In the data rows, the value 128 means zero.
Here are some points, one per row:
[126 128 176 172 174 164 181 174 200 180 111 136 108 197 184 179 206 124 146 112 102 182 150 145 172 114 144 174 125 117 104 119 127 132 110 143 128 101  80  87  72 127 165 132 112  89  33  64  32  11  19  71  96 101 150 161 138 104 137  91 142 187 132 173]
[119 159 169 203 170 125 160 109  20  35 115 158 176 165  37  64 124 106 166 170 164 178 147 136 131 142 133 146 120 107 150 119  92 128 127 160 135 138  36 146 157 147 211 133 126 150  84 125 158 114 178 155 103 149 172 161 143 120 119 128 147 169  93 112]
[166 137 120 128 107 116 159 172 177 110  52  43  44 132 176 203 189 137 127 136 153 107 156 126 142 164  69 107 117  77 144 118 104 106 118  77  90 162 179 211 152 183 150 158 124 123 117 163 217 147 220 121 122 128  79 139 118 148 137 104 155 188 191 204]
[152 155 152 159 158 189 169 134 154 121 163 150 131  87  24 126  75 120 169 110 117  54  89 139 125  96 103 100 110 112 153  99 112  85  44  76  55  88 134  97 134 134  98 152 114 120 117 131 182  87  94 119 147 156 145  88  81  96  18  77 101  81 165 102]
[ 82  90  91 113 171 209 182 160 110  77 110 121  93  85 126 113 182 181 139 109  77  88  78 119 114 208 117 103 158 114 164 153 120 130 143 159 174 126  93 107  79 115 161 189 173 152 190  22 140 172  99 144 101 106 100  68  94  76  92  94  76 114 122 124]
[113 148 161 107 169 140 110 159 158 143 151 125 167 191 145 149 172 166 142 149 148 174 183 129 141 196 215 163 118 137  80 112 134 116 161  81  96 136 129 142 183 127  91  95  87  75 125  73  86 113 172 222 193 242 207 106  87  93  60 113  79  69  93 158]
[114 128 155 142 136 116 100  59 133 126  56 178 161 175 209  56  34  89  55  81 104  72 161 193 152 182 121  88 144  74  85 130 130 111 143  56  89  94  91 127  63 121 106 120 168 159 172 136 159 112  87 108  89 146 142 176 179 131 115  70  66  97 116  94]
[140 125 142 127 182 145 141 153  96 153 137 112 114  65 158 170 142  79  51  56  83  98  79 122 110 113 168 136  93 104  44 136 172 209 199 177 117 116 141 111 200 124 154 113  87 149 146 241 173 153 162  96 129 139 104 132  92  99 118  44  69 100  64 189]
[ 73 101 135 136 136 101 162 133 151 213 124 127  95  90 125 128 131  69 106 119 111 128 101  86  68 114 105 135  89 143 130  55 162 106 114 160  92  77 199 178 216 251 172 172 187 151 138  92  76 145 167 161  95 113 117 162 211 157 115 110 151  95  71  93]
[136 164 181 194 141 139 121  82 124 160 125 211 198 165 235 171 182 203 198 155 199 120  86  96  37 157 162 169 208 186 162 105 179 142 115 146  70  94 112  73 109  68 112 133 100 123  81 129 142 127 175  94  46 108 103 105 117 180 111 148 166 128 133 135]
[134 102  57  89  67  57  64   9  71  96 142  80 124 115 103 116 175 202 131 170  54  71 113 112 122  92 152 144 150 119 142 121 112 138 103 148 160  99 102 163 144 154 156  78 122 110  37 106  95 116 136 129 121 115 100 103 165 134 120 102  40  92 148 148]
[208 161 173 122 162 126 126 145 148 132 141 106  34  70  62  79 130 146 189 181 130 173 140 166 201 165 163 137 171 209  80 130 139 111 209 141  94  59 147 108 135 145  60  61 114 117 143 103 125  94 119 147 103 108 118 144 137 239 189 163 129 141 139 191]
[ 99 118 139 129 125 102 112  94 156 150 155 130  61  47 110 123 129  68   0  77 118 135 119 129  76  77  99 152 162 197 228 184 186 125 112  75  44 138 113 160 142  69  99  71 139 156 152 128 120  80 154 159 157 185 153 138  98  90 145 162 172 174 105 138]
[111 169  64 146 176 163 160 136 146 110 213 182 207 138 182 185  62 105  66 112 123  93 103 125 140 114  95  66  71 144  87 143 119  81 174 127 134 159 144 106 130 124 145 138 146  92  44  84 111 148 183 169 163  85 105 168 144 162 158 144 142 147 194 147]
[162 172 115 120  73  34 125 106  85 170 130 131 116  74  90 115 143 198 157 144 197 187 166 196 144  90 112 117  89  87 110 137 181 151  91 109 125 222 173 142  89  69 130 155 165 109 136 100 122 184 105 114  95  48 191 187 104 134  82  55  93 103  82 109]
[161 145 150 141  84 119 106 102  95 136  99  71 132  95  97 127 114 106 135  62  94 148 143 156 208 123 124 137 108 145 121  96  82 149 122 103 122 108  79  71 115 113 159 220 122  82 133  79  85 179 169  90 134 159  40 109  98  84 155 208 102 133 129  71]
[ 70 137 111  61 103  74  75 151 102  87 142 110 129 185 112 144 143 179 183  86 165  95 101 180  91  88  91 117 136  57 108 108 101 141 205 155  95 144  48 105 159 165  67 120 109 115 219 111  91  85 106  79 128  91  92 138 138 110 101 143 176 140 171  82]
[ 81  90 117 154 171 158  89  59 107 152 140 156  87  87 131 146 114 107 113 117 123 140 156 202 213 182 178 134 156 125 123 165 133  72  87 134 172 192 210 187 217 198 143 127  55  71 151 164 155 148 134 131 116 110 116 103 170  99 113 160 178 172 185 105]
[178 180 202 190 184 169  54 111 146 125 179 116 131  95 174 164 126 144  71 205 188 149 122  79  99 107 110 137 110 112 162 143 117 189 175  98 186 117 159 177 184 184 165 154 172 185 203 140  84 117  53  91 126 100 173 128 141 123 114 194 123 133 170 160]
[192 108 123 117  53  92  95 126 180 178 165 198 170 168 158 165 146  69  89  97  80 105  59 131 149 123 167 193 162 192 166  91  87 118 132 144 213 132 125  98 102 154 126 150 115 163 207 153 161 155 186 213 181  91 164 136  66 167  91  74 141 158 154 199]
[ 85  71  56 118  94 181 153 110 141 138 156 162 151 144  86  57 133 155 164 155 132 122 141  64 102  87  56  95  85 122  87 144 129 150 122  69 156 118  92 172 128 132 148 108  48 135 129 145 122 106 132  79  49 118 167 143  66 161 168 166 194  97  54 118]
[122 157  90 140 116 160 182 161 191 153 122  79 137 130 105 109  93 132 126  96 109 156 195 223 110  98 124  99 121  93 102  98 127 210 123 161 154  44  77 114 114  83 128  79 139 145 131 128 173 227 132 199 138 150 153 103 159 115 126 167 189 117 214 149]
[132  92 147 122 188 153 156 132 127 142 138 130 105 212 110 103 106 103 130 151 119 133  81  17  69  48 101 148 187 135 130 203 164 161 176 107 125 136 127 117 104 106 138 168 149  51 135 175 166 217 142 148 188 140 120 153 191 137 135 113 120 138 168 134]
[156 167 182 104 142  94 123 204 139 193 217 166 153 119 110 144 172 147 128  85  77  58  95 129 151 187 149  78  84  92 206 195 155 155 113 141 155 168 131 160  98 119 134 127 128 122 125 149 191 121 107 115 125 149 124 138 225 204 213 192 133 111  86 108]
[137 126 138 141 112 120 167 151 172 122 103 106 180 208 136 121  68 141 128 127 107 124 104 165 133  90 137 137 172 161 152 128 141 121 141 150 147 184 211 209 182 146 157 137 176 171 119 125 160  80 102 150 138  95  29  44  22  84 195 145 114  96  63  53]
[120  19  97  95  98 147  99 145 158 179 150 150 165 131 134 100 109 121 173 201 144 152 153 120 167 107  93  56  55 113 123 147 189 167 174 187 129 137 144 113 103  91  94 164 204 209 150 169 130  90 175 154 121 161  66  76 134  58 106 113 101 214 159 117]
[124 172  76  53  69  76 139  77 127  72 133 204  82 176 145 176 170  86 142 122 159 157 179 106 165 172  84 127 106 103 160 184 173 184 110 135 119  52 120  64  79 157 123 100 121 140 131 163 132 152 118 136 133  83  74  52  98  66 111 148  92  80 102  84]
[ 81 104 133 168 144 168 118 128  91  34  35  24 132 146 110 121 123 163 164 110  75  85 166 122 189 157 138 174 105 201 199 173 203 170  99 151 150 163 151  87 138 119  82 137 141 157 134 168  68 104 126 109 138 100 186 214 144 224 129 100 134  79 112 126]
[173 134  80 162  77 153 154 139 122 114  68  69  91  97 124 125  75 112 169 152 180 107  17  81 119 152 213 139 110  74 109 135 113  97  58  66 119 109  62 142  59  96 119  60  93 127 130 125  61 120 141 126 176 117 100 137 162 131 170 118 107 102 144  96]
[ 38  80  94  96 120 144 105 147 169 133 137 136  80  39 165 186 156 153 127 179 159 135 146 129 138 129 171 196 197 127  72  90  71 100 162 124 139 157 140 112 128 125 175 214 183 188 120 158 176 126 122 144 198 175 202 165 146 152 169 182 141 119  73  12]
[129 169 167 138 163  95 123 139  97 125 109 113 100 150 149 122 180 159 131 126  92 123 121 131 106  96  85  50  82 127  70  70  20   0  35 107 140 121 134  75  93  87 109 125 195 156 166 219 116 133 127 144 162 159 112  69 118 122 148 146 166  91 112 144]
[163 108 123  60  86 105  81 101  84  84  89 171 155 115  91  73  86 124 155  87 154 146 111 106  91 177 164 114 119 133 108 136 132 123 119 159 137 146 200 141 141 146 152 152 160  79  69 102  71 116  51 105 142 201 190 127  68 140 153 152 201 174 166 233]
[135  95 125  69  90 111 124 164  56  85  85  81 216 154 165 192 116  95 126 166  86 169 122  86 107  51 122 112 121 137 118 128 105 118  93  98  89  96 128 125 125  84  65  68  69 111 132  81 172 147  62 103  51  95 151 158 161 126 134 141 142 181 112  97]
[124  98  78 113 130 109 133 198 114 153 202 145 169 132  99  48  93 103 113 143 189 206 223 152 122 187 152 192 218 199 170 104  77  68  89  98  81 112 115 149 135 119 126 101 103 132 119 143  97 126  77  34 145 112 116 142 130 118 111  80  85 135 134 184]
[142 171 159 154 109 126 132 112 133  96  81 104  88 102 111  80  80  90  87 132 169 112 173  82  75  96  63 107 120 107 131  82  93 119 182 255 249 235 153 104  71  99  59  71  31  64  64  87 130 129 149 121 132 146 120 104 136  99 120 133 112 125 124  91]
These points spread out most along one direction. Take the direction at right angles to it along which they spread out most. Go by this last direction. For each point below, how far along it does it lie, from 0 to 99? The average is 50, and the first point in the table lies past the average. One standard deviation of the points above along it is 16.
[140 125 142 127 182 145 141 153  96 153 137 112 114  65 158 170 142  79  51  56  83  98  79 122 110 113 168 136  93 104  44 136 172 209 199 177 117 116 141 111 200 124 154 113  87 149 146 241 173 153 162  96 129 139 104 132  92  99 118  44  69 100  64 189] 44
[ 99 118 139 129 125 102 112  94 156 150 155 130  61  47 110 123 129  68   0  77 118 135 119 129  76  77  99 152 162 197 228 184 186 125 112  75  44 138 113 160 142  69  99  71 139 156 152 128 120  80 154 159 157 185 153 138  98  90 145 162 172 174 105 138] 60
[111 169  64 146 176 163 160 136 146 110 213 182 207 138 182 185  62 105  66 112 123  93 103 125 140 114  95  66  71 144  87 143 119  81 174 127 134 159 144 106 130 124 145 138 146  92  44  84 111 148 183 169 163  85 105 168 144 162 158 144 142 147 194 147] 48
[161 145 150 141  84 119 106 102  95 136  99  71 132  95  97 127 114 106 135  62  94 148 143 156 208 123 124 137 108 145 121  96  82 149 122 103 122 108  79  71 115 113 159 220 122  82 133  79  85 179 169  90 134 159  40 109  98  84 155 208 102 133 129  71] 32
[120  19  97  95  98 147  99 145 158 179 150 150 165 131 134 100 109 121 173 201 144 152 153 120 167 107  93  56  55 113 123 147 189 167 174 187 129 137 144 113 103  91  94 164 204 209 150 169 130  90 175 154 121 161  66  76 134  58 106 113 101 214 159 117] 27
[208 161 173 122 162 126 126 145 148 132 141 106  34  70  62  79 130 146 189 181 130 173 140 166 201 165 163 137 171 209  80 130 139 111 209 141  94  59 147 108 135 145  60  61 114 117 143 103 125  94 119 147 103 108 118 144 137 239 189 163 129 141 139 191] 82
[162 172 115 120  73  34 125 106  85 170 130 131 116  74  90 115 143 198 157 144 197 187 166 196 144  90 112 117  89  87 110 137 181 151  91 109 125 222 173 142  89  69 130 155 165 109 136 100 122 184 105 114  95  48 191 187 104 134  82  55  93 103  82 109] 45
[113 148 161 107 169 140 110 159 158 143 151 125 167 191 145 149 172 166 142 149 148 174 183 129 141 196 215 163 118 137  80 112 134 116 161  81  96 136 129 142 183 127  91  95  87  75 125  73  86 113 172 222 193 242 207 106  87  93  60 113  79  69  93 158] 76
[ 81 104 133 168 144 168 118 128  91  34  35  24 132 146 110 121 123 163 164 110  75  85 166 122 189 157 138 174 105 201 199 173 203 170  99 151 150 163 151  87 138 119  82 137 141 157 134 168  68 104 126 109 138 100 186 214 144 224 129 100 134  79 112 126] 62
[ 73 101 135 136 136 101 162 133 151 213 124 127  95  90 125 128 131  69 106 119 111 128 101  86  68 114 105 135  89 143 130  55 162 106 114 160  92  77 199 178 216 251 172 172 187 151 138  92  76 145 167 161  95 113 117 162 211 157 115 110 151  95  71  93] 58
[142 171 159 154 109 126 132 112 133  96  81 104  88 102 111  80  80  90  87 132 169 112 173  82  75  96  63 107 120 107 131  82  93 119 182 255 249 235 153 104  71  99  59  71  31  64  64  87 130 129 149 121 132 146 120 104 136  99 120 133 112 125 124  91] 31
[ 82  90  91 113 171 209 182 160 110  77 110 121  93  85 126 113 182 181 139 109  77  88  78 119 114 208 117 103 158 114 164 153 120 130 143 159 174 126  93 107  79 115 161 189 173 152 190  22 140 172  99 144 101 106 100  68  94  76  92  94  76 114 122 124] 29
[137 126 138 141 112 120 167 151 172 122 103 106 180 208 136 121  68 141 128 127 107 124 104 165 133  90 137 137 172 161 152 128 141 121 141 150 147 184 211 209 182 146 157 137 176 171 119 125 160  80 102 150 138  95  29  44  22  84 195 145 114  96  63  53] 38
